128 stands for zero in the data rows.
How far apart are the two rows of each pair, measured in a hidden way? 0 means very close, and 40 very far. Two or three weighted sums of its numbers give each row a place; it is the straight-line distance between the places.
[132 143 105 111 136 110 108 130 129 108 127 116 102 134 129 121]
[138 156 180  84  71 191 113 124 181 162 160 131 165 135 107 142] -> 15
[143 125  90 108 145  85 116 103 112  98 123 110  93 109 126 137]
[110 111  88 115 147  76 111 122  95  99 114 108  87 108 135 109] -> 6
[ 82 132 161  82  79 125  99 165 119 145 193 123 149 138 156 110]
[106 140 130 170 174 127 153 161 110 121 111 135 111 146 153 100] -> 20
[112  95  88 232 153 137 166 156  67 150 112 116  66 236 194  99]
[ 96 121 136 113 141 113 101 182 137 109 134 145 170 115 126 112] -> 8
[128 109 175 132  95 128 156 123  99 175 211 119 160 131 190 170]
[142 183 158 106 116 183 140  95 181 139  90 133 123 117  80 113] -> 15
[135 169 139  82  88 166  94 127 181 136 137 121 124 143  98 118]
[196 181 167 106 117 176 152  83 182 152 134 128 143 126  99 178] -> 9
[133 148 111 103 133 114 102 129 144 108 117 120 113 118 113 121]
[140 151 112 213 205 138 178 155 107 126 114 123  85 191 186 118] -> 21
[104 132 135 174 192 138 137 168 141 102  79 169 159 119 113  97]
[ 98 144 130 100 141 105 111 136 134 105  97 133 123  94 103  92] -> 18
[ 70 134 123  78 102 103  81 164 121 117 126 118 116 115 119  75]
[100  93  96 119 131 101  84 170 119  93 121 135 141 126 120 110] -> 15
[211 199 161 121 112 204 151  92 197 162 143 121 125 173 110 181]
[ 93 112 100 139 132 113  99 176 105 113 130 122 110 164 152  95] -> 20
[128 116 177 116  93 164 124 143 153 156 158 147 193 120 118 151]
[138 129 217 118  81 170 173 109 129 198 194 132 186 108 152 173] -> 14
[ 72  62  98 138  85 133  85 145 107 113  77 155 137 126  77  72]
[134 122 105 138 140 114 118 136 117 114 136 120 111 150 148 131] -> 24
[165 112 114 162 147 109 166 101  97 143 148 110 106 143 169 169]
[134 147 195 105  97 159 157 102 144 168 152 134 161  98 119 146] -> 11
[137 138 113 105 124 130  96 144 154 108 127 129 135 135 109 130]
[ 82 115 114 121  98 126 100 161 100 134 140 117 102 167 145  84] -> 7
[112 140 129  97  95 181  86 110 190 114  69 150 143 120  51  89]
[128 124 101 119 113 141  93 134 154 104 101 140 133 139  90 114] -> 14
[ 99 135 179 114 121 133 133 158 134 145 154 143 177 106 139 124]
[196 174  97 115 164 112 139  93 151 107 124 107  89 134 122 169] -> 5
[ 93 130 123  94 117 120  77 192 142 110 143 131 148 139 125 102]
[ 68 136 126  97 112 115  91 174 118 119 119 124 114 127 122  69] -> 11
[121 160 130  99 151 109 125 105 150  99  80 137 117  83  84 103]
[ 87  80 115 143  57 173 122 116  87 170  97 118  95 165 103  77] -> 38
[114 175 148  91 133 148 124  93 184 110  60 147 130  77  54  86]
[106 134 126 115 156  90 139 106 114 104  88 131 120  67 109 103] -> 17
[113 126 178 124 134 136 137 151 149 135 143 163 203  96 119 137]
[148 145 109 180 151 148 147 140 121 136 127 118  87 206 167 127] -> 15
[ 96 137 135  91  96 147  81 182 153 124 147 133 152 152 119 102]
[160 164 110 120 136 128 118 122 144 121 138 111  94 157 136 139] -> 15
[142 103  78 125 150  76 112  90 102  87 106 117  93  94 120 136]
[113 122 103 107 153  75 126  98 106  96  89 118  98  71 109 109] -> 3
[104 126 112 101 148  84 116 118 116  98  95 124 112  81 107 102]
[133  99 200 121  84 119 172 108  91 191 248 120 187 106 206 196] -> 21
[164 197 129  89  94 192 104  99 205 135 114 118 104 162  83 123]
[130  96  81 132 163  64 131  91  85  94 103 111  85  89 134 129] -> 36
[179 136 250 110  63 206 189  86 152 222 206 135 213 108 138 215]
[ 80 135 124 132 130 138 108 181 123 124 106 130 115 147 125  73] -> 21
[118 140 107  90 119 108  93 136 132 109 129 114 108 125 120 112]
[191 186 114 109 150 133 129  95 170 108 120 120 105 135 107 160] -> 11
[122 168 133 206 195 164 179 164 121 131  92 136  93 176 158  96]
[114 131 122 154 172 100 157 126  98 116 107 125 104 110 148 112] -> 11
[110 138 152 104  83 162 109 140 145 156 140 120 134 141 123 113]
[106 153 134  93 116 148  90 156 172 114 109 139 147 125  92  98] -> 14
[156 143 197 110  85 169 150 116 146 185 199 123 170 129 151 178]
[106 135 170 135 120 137 156 138 112 155 150 132 141 120 151 122] -> 14
[178 114 224 118  72 173 194  77 128 214 198 132 203  93 138 216]
[103  97 138 128 123 117 115 168 124 121 151 149 181 117 135 132] -> 28
[186 191 121 139 166 147 146 102 165 112 109 126 105 150 124 153]
[ 95 118 127 181 175 144 130 175 130 109  73 166 143 140 111  86] -> 21
[150 112  92 172 176  92 161 111  89 120 127 107  87 143 174 147]
[126 119 161 124 124 115 158 105 115 145 139 135 155  83 130 145] -> 4
[183 174 136 120 125 161 131 106 169 133 138 124 123 153 118 161]
[125  88 223 134  61 139 201  94  86 220 228 130 207  85 186 194] -> 20
[181 119 118 127 132 107 157  79 112 140 146 108 115 111 137 184]
[ 83 102 117 137 129 137  84 212 138 102 118 158 173 151 114  92] -> 31
[ 87  89 121 137 108 137  91 183 121 124 119 144 153 153 120  98]
[127 122  91 192 174 117 139 155  96 116 123 118  82 196 183 113] -> 23
[ 93  93 147 127 118 145  89 190 157 113 124 175 217 116  96 115]
[111 119  95 153 146 111 121 150  96 121 133 109  86 175 170 105] -> 22
[135  97  93 160 157  85 150 117  80 125 144 104  91 145 180 144]
[120  86  74 127 142  82 105 119 102  90 103 122 107 106 117 120] -> 12
[139  92 159 121  99 111 164  78 104 159 145 133 163  70 123 168]
[135 105 144 138 123 109 163  99  97 150 151 124 139 101 149 155] -> 6
[125 112  94 196 177 107 157 150  83 126 131 112  82 190 196 122]
[108 107  97 118 147  83 104 133 104  95 115 122 110 106 130 111] -> 14
[136 156 116  95 115 128 104 129 145 120 139 114 107 145 123 124]
[ 95 130 112 135 127 133 106 170 122 126 114 121 107 160 135  88] -> 15
[111 126 109 144 130 129 120 156 112 129 132 118 101 174 153 105]
[ 96 116 108 155 147 127 114 178 113 115 117 132 119 164 145  93] -> 9
[162 115  79 119 153  73 125  83  98  99 126 100  79 104 138 156]
[ 89 103 106 158 132 131 109 184 108 120 114 136 119 177 139  89] -> 27
[122 116 133 130 121 109 134 128 100 141 165 113 123 132 170 140]
[178 146 118 177 160 138 166 118 120 141 145 113 100 186 175 165] -> 8
[125 128 120 121 131 138 100 144 159 106 108 149 151 123  93 117]
[146 139 116 123 111 156 105 119 165 124 112 134 121 144  90 123] -> 12
[102 106 140 137 105 129 124 155 101 150 169 122 139 153 168 123]
[118  98  81 106 139  66 106 105  89  96 119 104  85  94 132 121] -> 16
[ 88 124 105 121  93 147  91 154 122 133 109 116  92 171 119  73]
[137 130 184 111 103 146 146 127 140 157 184 140 185 114 141 165] -> 29
[ 93 172 148 173 198 138 174 170 117 117  81 144 106 122 136  77]
[150 177 129  84 102 159  99 121 181 127 132 119 118 146  99 128] -> 34
[115 107 155 120 114 124 123 155 127 139 167 138 180 114 145 147]
[227 202 113 124 165 136 145  84 173 112 133 114  97 149 123 191] -> 16
[121 102 209 134  81 135 196  98  96 198 190 135 190  80 163 174]
[159 160 121 124 131 138 124 122 145 129 143 114 106 158 140 144] -> 17
[169 179 123  97 103 178 103 102 201 121 108 132 124 148  75 135]
[188 138 178 149 106 176 185  91 132 188 168 122 148 148 148 195] -> 15
[ 99 129 142 105 130  99 131 121 114 121 124 129 141  76 126 112]
[122 134 169  98  99 125 132 120 127 154 170 120 152 101 146 145] -> 12
[128 118  86 167 170 103 134 149 101 113 120 111  86 171 168 120]
[117  96  78 108 136  65 103 107  84  98 127 100  80 102 141 121] -> 17
[ 98 118 104 136 141 110 108 169 106 111 130 123 107 161 149  97]
[113 107 119 115 116 131  89 159 149 105 119 150 166 122  98 119] -> 9
[194 166  94 160 185 119 151 110 138 109 126 111  85 169 154 166]
[141  92  60 146 175  61 131 100  77  93 116  96  65 120 160 138] -> 18
[129  83 137 120 105  97 142  96  96 142 155 126 152  82 138 159]
[197 181 141 112 132 151 143  96 170 138 146 118 121 138 118 177] -> 16
[126  89 106 173 147 101 165 114  83 136 120 122 111 129 156 134]
[171 167 141 101 123 140 137 102 157 137 146 117 123 128 119 161] -> 19
[182 198 125 122 158 149 142  97 175 113 103 125 105 139 107 146]
[120 109 116 156 127 127 128 148 107 134 139 125 120 165 156 124] -> 12
[ 78 125 132  94 113 120  72 216 137 117 154 130 160 144 138  98]
[ 82 126 129 101 127 117  80 209 140 109 138 137 162 132 128  98] -> 5
[190 160 187 110 105 168 169  82 158 172 162 126 158 113 120 193]
[ 82 102 116 164  99 160 131 151  91 152  95 127  91 175 123  71] -> 23
[115 125 147 114 101 129 116 150 123 151 168 115 139 137 158 135]
[118 151 117 232 198 168 182 176 104 138  95 130  78 212 177  90] -> 19
[124  93 105 116 128  76 123  99  89 114 137 112 111  88 141 140]
[125 144 162 115 122 149 132 133 153 138 131 143 163 111 113 130] -> 15
[119 111  86 156 159  99 121 149  97 110 126 111  89 165 166 114]
[183 160 105 144 159 133 143 117 145 125 133 111 100 169 144 162] -> 6
[143 124 118 113 131 107 124 116 125 119 140 121 125 114 128 147]
[111 130 110 143 154 106 131 143 104 117 121 116  95 140 153 107] -> 3
[201 168 127 117 136 139 142  95 157 132 146 114 118 140 126 185]
[ 76  53  82 108  74 116  53 126 129  82  67 167 155  88  43  76] -> 22
[151 130 105 188 158 141 154 136 114 137 128 118  94 197 169 135]
[118 113  96 132 149 102 110 148 120  99 114 129 121 128 127 117] -> 9
[101 128 180 121 135 125 136 165 141 136 155 158 204  95 137 133]
[113 101 138 180 116 150 179 124  84 171 117 127 115 148 145 118] -> 24
[121 105  92 164 179  95 129 135 103  95  99 131 106 130 142 115]
[108 120  98  99 129  86 101 129 108 108 121 107  96 110 129 108] -> 14
[ 92 164 145 193 173 187 168 173 128 135  67 149 102 154 119  65]
[125 122 106 140 170 102 124 130 125  96  98 136 122 110 120 119] -> 11
[125  99  96 126 149  88 118 110 111  97 104 131 121  93 113 127]
[128 175 140  91  74 212 105  92 202 145  83 126 104 143  57  88] -> 33
[113  91  90 147 146  98 110 138 104  98 110 133 118 128 131 115]
[217 194 111 116 150 144 133  89 183 113 126 120 105 147 104 179] -> 16
[102 148 161 180 169 142 192 151 103 145 106 142 123 119 147 103]
[180 147 168 114 100 174 141  89 169 157 137 136 156 116  94 173] -> 32
[ 75 135 120  69  90 106  75 166 117 112 159 121 114 142 130  81]
[158 176 150  92 113 153 129  98 171 136 127 124 125 119  99 140] -> 12
[104 146 131 130 157 109 137 134 117 112 100 130 112 104 127  98]
[175 168 125 106 132 132 131 106 153 128 142 112 110 137 125 159] -> 14
[114 102  84 122 147  81 106 132  98  99 118 110  95 118 139 116]
[145 108  73 213 205  94 158 137  80 107 122 110  70 191 203 132] -> 18
[ 95  86 100 110  88 133  69 135 151  92  85 165 164 100  56  92]
[139 124  86 213 195 109 156 148  85 116 130 112  70 206 209 124] -> 27
[ 95 124 119 104 119 124  82 189 135 111 142 131 141 153 130 102]
[168 103 113 134 128 100 158  78 100 139 141 110 115 107 140 177] -> 21
[102  87  81 177 133 133 111 140  98 113  86 133  93 177 128  85]
[ 96 119 150 101 103 115 107 168 118 140 180 122 156 126 160 126] -> 11
[143 104 113 122 129  88 139  96  94 130 153 107 112 104 153 158]
[ 98 122 111 137 115 154  98 163 136 121 102 135 120 163 111  85] -> 23
[ 85  93  88 155  96 157  99 143 104 130  83 127  86 184 108  63]
[110 123 102  90 120  88  99 126 111 112 129 105  98 107 127 112] -> 19
[116 146 113 140 138 136 121 153 129 124 116 121  97 165 136 100]
[213 188 113 159 175 147 161 107 157 126 137 113  95 184 153 180] -> 14
[136 146 138 109 142 108 145  90 134 117 100 130 122  79 101 129]
[140 117 106 116 134  96 122 116 112 119 139 109 110 115 139 144] -> 7
[ 96  73  84 115 115  99  74 148 120  84  99 146 146 104  89 104]
[136  96 157 123  96 137 134 119 121 156 160 135 171 114 131 160] -> 15
[116  93 102 180 145 114 143 141  88 130 127 124 109 163 167 121]
[ 75  83 100 138 102 139  78 183 119 110  98 149 138 160 101  75] -> 22
[105 136 128 107 113 123 104 151 128 128 140 119 121 135 135 107]
[ 76 122 116  93 105 108  74 185 118 116 142 118 124 137 136  86] -> 8
[ 96 152 143 185 198 144 158 188 126 116  86 156 132 139 137  86]
[118 121 140 136  93 159 133 131 116 158 149 121 119 170 144 120] -> 28
[146 160 128 136 135 164 127 125 166 125 104 137 123 149 103 121]
[118  99 139 141 126 108 143 126 100 140 150 128 146 110 155 142] -> 15
[149 121  80 110 146  80 110 101 109  97 122 102  84 110 130 141]
[173 104 158 126  91 138 171  73 116 172 154 125 156  98 123 192] -> 6
[109 140 147  93 100 131 107 143 136 139 155 120 136 126 134 120]
[127 117  96 158 188  84 138 113  99  89  94 128  96 106 140 119] -> 21
[135 171 131  90 105 164 102 122 180 122 116 129 124 143  91 113]
[113  96  82 171 157 107 119 156  98 105 113 125 101 169 155 109] -> 19
[122  85 129 115 109  88 133 110  90 136 171 117 143  94 156 156]
[230 189 162 120 128 174 167  78 177 158 153 120 135 143 117 209] -> 17
[114 104 114 115 137  83 122 109 101 110 120 123 124  78 128 126]
[210 175 209 105  78 223 164  81 192 195 167 128 171 140 104 205] -> 29
[100 155 134 112  88 191 112 120 161 142  83 127 100 147  80  72]
[142 122 200 119  93 160 159 114 143 173 170 146 200  97 129 173] -> 21
[107 109 113 130 118 138 103 129 155  99  82 170 168  96  67 102]
[ 69 131 121  70  94 100  71 173 118 116 145 116 119 125 127  78] -> 20
[177 192 125 110 126 169 117 110 192 126 119 122 109 155  98 141]
[114 101 154 111 110  89 165  82  94 147 137 128 149  56 128 143] -> 26
[122 120 129 180 147 136 161 143  99 146 130 126 112 164 166 122]
[175 105 185 140  79 168 190  78 114 205 163 125 164 117 130 194] -> 20
[145 132  95 103 136  96 110 116 124 109 129 105  97 119 127 138]
[110 147 141  85  69 189  86 122 184 139 110 133 130 140  72  91] -> 22
[154 128  97 121 147 105 113 104 133  97 109 126 112 112 109 141]
[121 112 158 119 104 117 139 131 104 159 191 115 151 121 175 155] -> 5
[194 195 173  95  96 199 141  89 198 163 148 122 138 146 100 173]
[206 184 111 115 155 133 139  91 170 113 122 117 106 139 110 176] -> 17
[114 102  89 112 137  77 100 121  96  94 126 114  99 107 135 118]
[103 152 125 155 128 175 132 150 137 138  86 130  89 169 113  74] -> 16
[170 180 153 121 142 157 155  92 170 132 103 134 126 117  96 146]
[147 179 130 129 125 182 127 117 180 131  96 132 107 159  95 112] -> 10
[125  98  99 150 150  86 132 115  84 114 134 114 101 122 164 132]
[126 169 127  93  64 209  95  95 198 147  88 121  91 158  60  83] -> 38
[105 102 121 166 121 132 141 149  88 151 145 119 111 175 171 112]
[191 189 118 109 126 168 119  98 196 117 112 128 117 153  88 154] -> 13
[ 66  93  99 137  91 142  89 170  93 134 104 121  97 176 123  59]
[114 144 119 110 102 143 101 142 137 132 132 116 103 163 127 103] -> 19
[133 179 127  69  86 166  90 110 185 126 113 117 111 139  85 107]
[ 88 150 129 172 167 143 149 176 106 127  96 131  94 156 146  72] -> 28
[155 172 121 106 111 173 106 117 187 123 112 129 117 159  90 125]
[114 106 103 129 106 143  93 131 141 110  95 143 129 138  89 102] -> 13
[ 93 156 139 121 157 116 133 142 130 109  86 138 121  95 109  83]
[114 119  96 120 146  90 114 133 106 108 117 110  94 121 138 112] -> 7
[164 146 146 110 116 143 134 113 147 142 153 122 143 129 129 167]
[133 118  91 116 148  83 118 112 106 101 121 110  94 112 132 130] -> 10
[119 110 112 158 132 128 128 149 109 128 133 128 119 165 153 120]
[ 97 126 140 135 178 120 108 187 159  90  99 176 198  98 101 106] -> 19
[191 153 210 111  85 187 167  95 162 194 195 128 180 124 133 206]
[104 108 126 155 131 127 130 163 108 133 135 133 135 151 152 115] -> 22
[ 99 143 140 123 169 101 135 137 130 103  84 145 131  83 105  95]
[110  84 100 119 124 112  87 125 134  93  84 153 149  97  76 108] -> 17
[149 146 103 116 138 122 109 132 144 110 127 119 110 145 124 135]
[156 174 122 122 134 159 119 122 172 121 114 127 110 158 109 127] -> 7
[221 186 126 120 145 143 145  87 167 128 146 114 111 147 125 195]
[135 119 163 117 108 123 144 118 116 153 182 125 159 111 158 164] -> 9
[154 139 102 123 165 101 135 103 131 102 102 121 106 107 115 140]
[134 139 115 158 169 134 130 138 140 106  96 143 121 143 121 116] -> 8
[142 159 142  94 104 159 103 134 173 131 139 129 143 139 106 134]
[135  96 148 132 111 105 157  99  92 153 174 121 146 101 163 166] -> 21
[130 107  92 130 159  89 121 110 119  92  94 134 120  92 106 126]
[135 156 150 109  70 211 121 100 176 162 102 125 114 157  80 109] -> 35
[133 115  91 141 166  79 133 107  92 101 116 110  83 114 151 128]
[131  86  66 126 159  55 112  85  79  81 103 106  74  86 133 128] -> 9
[143  95  61 122 161  58 120  89  83  90 113  94  67 100 140 139]
[ 78 115 114 122 112 129  86 206 122 115 139 136 141 167 135  87] -> 35
[ 98 118  99  86 110  86  84 135 105 110 135 104  96 111 132 103]
[ 95 141 150 110 151  93 154 103 118 112  80 143 131  53  95  95] -> 21
[199 134 225 115  77 188 199  61 144 212 172 131 189  91 113 218]
[ 96 117 113 106 134 104  83 176 132 102 119 130 143 113 120 104] -> 20
[105 136 123 109 127 109 116 137 118 122 127 117 111 119 133 106]
[102  92 149 157  86 143 159 129  81 179 155 122 127 152 160 123] -> 7
[102  72  72 165 132 107 104 131  94  98  87 136 102 146 120  94]
[115 146 176 144 150 147 172 124 138 142  97 155 161  85 106 118] -> 15
[134 123 166 114  99 127 141 124 115 165 198 113 150 125 172 165]
[188 166 121 186 158 169 167 123 143 149 134 117  93 212 163 158] -> 11
[136  99 135 118 108 126 123 118 129 135 136 135 158 108 113 151]
[108 147 132 110 160 107 122 127 144  98  84 144 138  80  94  99] -> 13
[146  99 125 126 120  91 148  87  88 139 166 109 121 100 162 169]
[116 146 135 106 114 143 102 154 153 125 135 132 138 139 117 113] -> 20
[103 143 174 143 178 140 145 155 166 114  87 184 207  75  91 110]
[138 114  83 112 143  79 104 106 105  93 120 109  90 105 129 132] -> 27
[140 134 101 116 134 120 100 138 141 104 122 124 119 139 119 130]
[139  94 202 129  80 120 182  98  88 195 246 121 190 104 207 206] -> 25
[ 85 148 135  85  93 137  98 141 135 127 126 125 113 130 109  79]
[ 80  73  98 106  77 136  55 149 148  90  81 167 170 106  52  82] -> 23
[129  97 126 113 114  95 128 114 100 131 166 116 136 103 151 155]
[160 129  87 117 149  84 120  94 108 101 131 103  83 115 140 151] -> 8
[175 174 130 105 124 148 120 112 171 126 139 122 122 141 112 156]
[ 99 122 122 108 110 149  74 197 169 104 123 154 179 142  96 105] -> 26
[109 109 122 139 140 119 110 160 123 114 124 138 145 130 134 117]
[132 121  93 226 206 121 170 156  88 119 115 122  83 200 199 117] -> 17
[111  79 109 129 122  95 116 121 104 113 120 137 145  92 119 128]
[117 116 171 123 105 121 150 128 106 163 187 122 159 112 172 154] -> 13
[118  76  84 126 117  95 103 101 107  98  96 135 122  95  95 119]
[ 94 171 145 191 200 154 179 179 112 125  84 141 101 142 147  75] -> 19
[177 189 125 122 144 157 136 111 177 126 117 122 106 156 111 144]
[101  92 142 128  95 148 111 141 145 128 111 169 192  98  81 115] -> 20
[128 111 176 136 107 158 157 110 136 161 120 154 180  92  99 142]
[134 110 146 164 131 124 178 111  92 161 144 124 128 126 162 148] -> 10
[100  70 103 161 109 125 129 120  89 134  98 136 122 131 117 102]
[102  86 143 130 120 129 109 145 143 117 108 175 206  84  86 122] -> 15
[ 99 103 135 143 155 127 106 172 141 104 101 166 180 114 106 109]
[101  99 100 132 119 130  87 165 136 101 102 147 145 139 101 100] -> 11
[106 160 135  81 109 135  99 123 161 119  99 127 118 106  87  91]
[186 157 209  97  63 224 148  84 191 190 158 136 179 127  89 184] -> 13
[101 155 129  97 127 122 109 135 142 113 103 128 113 112 103  89]
[101 131 115 107 154  78 132  98 105  94  83 127 104  63 106  95] -> 17
[107 117 103 129 139 113 103 167 119 105 130 129 123 152 137 108]
[162 165 123 119 121 162 111 113 180 122 115 134 118 147  92 132] -> 16
[121 158 128  99  92 163  96 133 165 139 120 117 108 149 103 102]
[ 90  85 132 142  93 135 116 165 101 149 145 133 148 152 143 111] -> 17
[193 190 161 103 107 191 137  92 196 151 135 126 136 145  97 168]
[167 175 116 159 183 132 156 119 142 113 111 123  94 153 143 140] -> 23
[ 90 123 130 105 114 115  95 180 122 122 154 126 141 138 143 106]
[179 144  93 122 156  97 133  94 123 108 133 103  88 127 139 166] -> 15
[138 119  83 184 189  95 148 134  87 108 125 108  75 170 188 128]
[104 121 135  99 111 117  95 171 130 125 162 124 152 129 143 125] -> 17
[164 177 140 101 113 170 117 110 191 131 123 132 133 134  88 140]
[121 126 101 101 128  97  99 134 119 104 134 115 107 123 129 121] -> 11
[120 102  84 150 162  89 118 135  95  99 117 116  96 135 152 117]
[ 94 119 106  91 115  98  84 163 116 108 142 116 117 130 133 102] -> 12
[ 81 130 116 120 103 144 100 159 119 134 111 118  97 155 120  69]
[183 191 151 100 110 180 130  99 192 145 138 123 125 148 100 156] -> 19
[139  61 145 127  78  91 182  63  69 182 176 111 151  72 155 186]
[120 121 115 112 108 145  89 140 163 106 106 151 154 123  81 113] -> 23
[ 96  76  89 131 132  99  90 128 124  80  78 163 154  82  75  99]
[123  82 107 129 114  99 119 112 102 118 129 128 134 105 126 138] -> 10
[110 119 160 120 105 138 121 161 127 151 170 129 166 134 153 136]
[115 102 138 105 107  89 129 115  91 140 182 109 133 101 168 148] -> 14
[ 93 108 110 166 142 142 116 173 119 115  95 147 129 158 122  86]
[103  83 101 129 131 100  97 147 115  97 112 144 147 108 112 114] -> 6
[113  81 158 123  87 126 129 146 118 150 177 147 201 104 139 157]
[118 111 137 128 125 101 144 121  97 141 159 115 127 113 164 141] -> 18
[149 114 182 118  85 155 145 119 137 168 185 136 188 116 140 181]
[192 178 114 123 148 132 131 101 156 115 135 115 102 148 130 167] -> 8
[126 184 145 178 204 148 183 144 136 117  77 142 105 129 132 100]
[102 135 136 127  97 178 114 137 147 142  95 135 118 150  94  86] -> 34
[149 147 158 107  94 177 117 120 177 147 136 139 157 129  94 142]
[120  81 155 128  82 145 135 110 120 157 131 148 175 100 102 140] -> 12
[148 141 101 185 179 131 153 143 116 123 122 118  89 190 172 129]
[145 100 119 181 140 117 176 115  85 157 147 114 109 160 179 154] -> 7
[109  89 108 162 133 116 130 142  98 125 123 133 128 142 145 117]
[113  95 105 110 122  81 105 123  93 112 146 111 114 102 148 130] -> 15
[118  93 137 113 111  94 129 122  97 137 174 119 148  99 158 152]
[110 115 114 100 114  92 104 131 103 122 154 107 110 118 150 123] -> 9
[132 132 131 181 172 130 171 131 110 131 109 135 117 137 149 126]
[ 90 102  98 177 134 140 120 172 100 125  98 133 100 187 140  80] -> 20
[110  93  89 149 143 108 102 146 112  95 102 138 122 136 122 107]
[209 202 139 113 146 156 147  82 186 126 121 124 115 133 101 175] -> 19
[ 91 142 144  73  66 152  80 148 152 147 142 114 129 133 113  94]
[101 156 143 133 167 118 148 138 128 112  89 141 122  96 115  93] -> 33
[ 97 108 147 123 123 130 101 204 142 120 160 154 201 130 137 128]
[108 140 152 120 138 158 109 155 177 114  97 166 181 110  83 104] -> 15
[160 114  76 120 155  71 123  84  97  95 124 101  77 104 137 153]
[150 152 207  94  62 201 140 104 168 191 178 125 167 130 122 162] -> 24
[118 124 138 122 120 119 130 138 113 139 160 119 129 135 156 132]
[110 132 148 136 108 159 135 142 125 154 133 126 126 148 135 111] -> 11
[105 102  97 182 135 142 132 155  93 134 114 123  94 195 157  93]
[128 135  98 188 159 148 145 153 109 134 118 115  79 213 171 104] -> 8
[115 100 108 107 127  74 121 101  89 114 136 109 107  84 140 130]
[101 117 110 103  76 172  76 126 163 117  83 141 129 142  65  82] -> 31
[154 155 121 103 130 122 123 113 142 122 138 115 112 130 124 144]
[173 167 107 114 154 115 128 101 150 106 119 116  98 127 116 150] -> 3
[108 126 115 192 162 144 153 166 102 134 108 130 100 180 160  96]
[123  87 100 187 144 109 157 129  77 138 134 118 103 166 177 130] -> 5
[136 127  92 176 200  93 157 131  97 103 105 116  82 144 165 124]
[139  83 111 138 126  81 156  82  75 138 147 108 112  95 158 159] -> 12
[154 103 164 132 100 122 168  94 101 171 191 117 156 111 170 190]
[135 134 129 119 128 152 105 114 169 111  89 151 148 114  77 119] -> 13
[114 106 154 112 113  98 144 112 100 145 165 121 152  83 155 147]
[143  90 139 124 106  96 170  71  88 157 145 116 136  75 135 168] -> 9
[115 154 130 153 188 113 157 135 122 106  86 137 110 107 128 101]
[149 122  84 121 163  73 124  84 104  88 104 111  83  89 124 138] -> 15
[115 104 132 122 122 101 131 134 103 132 162 123 142 113 155 141]
[179 145 142 114 129 126 155  84 136 142 142 118 129 107 123 177] -> 12
[101 136 149 117 143  98 149 112 112 120 105 136 130  71 118 107]
[116 121 178 121 107 126 152 132 111 163 186 129 164 115 165 150] -> 10
[189 156 154 112 111 158 140  95 162 146 152 127 145 129 115 183]
[125 136 107 127 178  85 144 104 114  94  82 125  98  85 114 113] -> 22
[149 130  90 112 140 102 108 119 129  99 124 116 105 127 121 139]
[109  92 178 126  93 147 123 167 133 155 179 151 214 119 142 154] -> 11
[118 132 103 204 168 158 151 161 109 132  99 126  83 207 161  91]
[197 172 104 123 166 107 140  79 142 102 121 113  90 119 125 170] -> 17
[136  86  59 122 159  53 117  87  78  87 110  96  67  94 138 135]
[113 103 157 122 118 122 126 153 125 141 162 141 185 107 142 145] -> 20
[109 109 149 107 111  93 134 114  96 140 169 119 141  89 158 140]
[102 143 133 131 176 104 136 140 129  99  87 146 132  90 111  96] -> 12
[194 154 111 128 158 110 153  81 133 119 128 111  99 120 129 178]
[104 128 138  90 106 103 112 133 111 128 168 119 129 116 146 121] -> 9
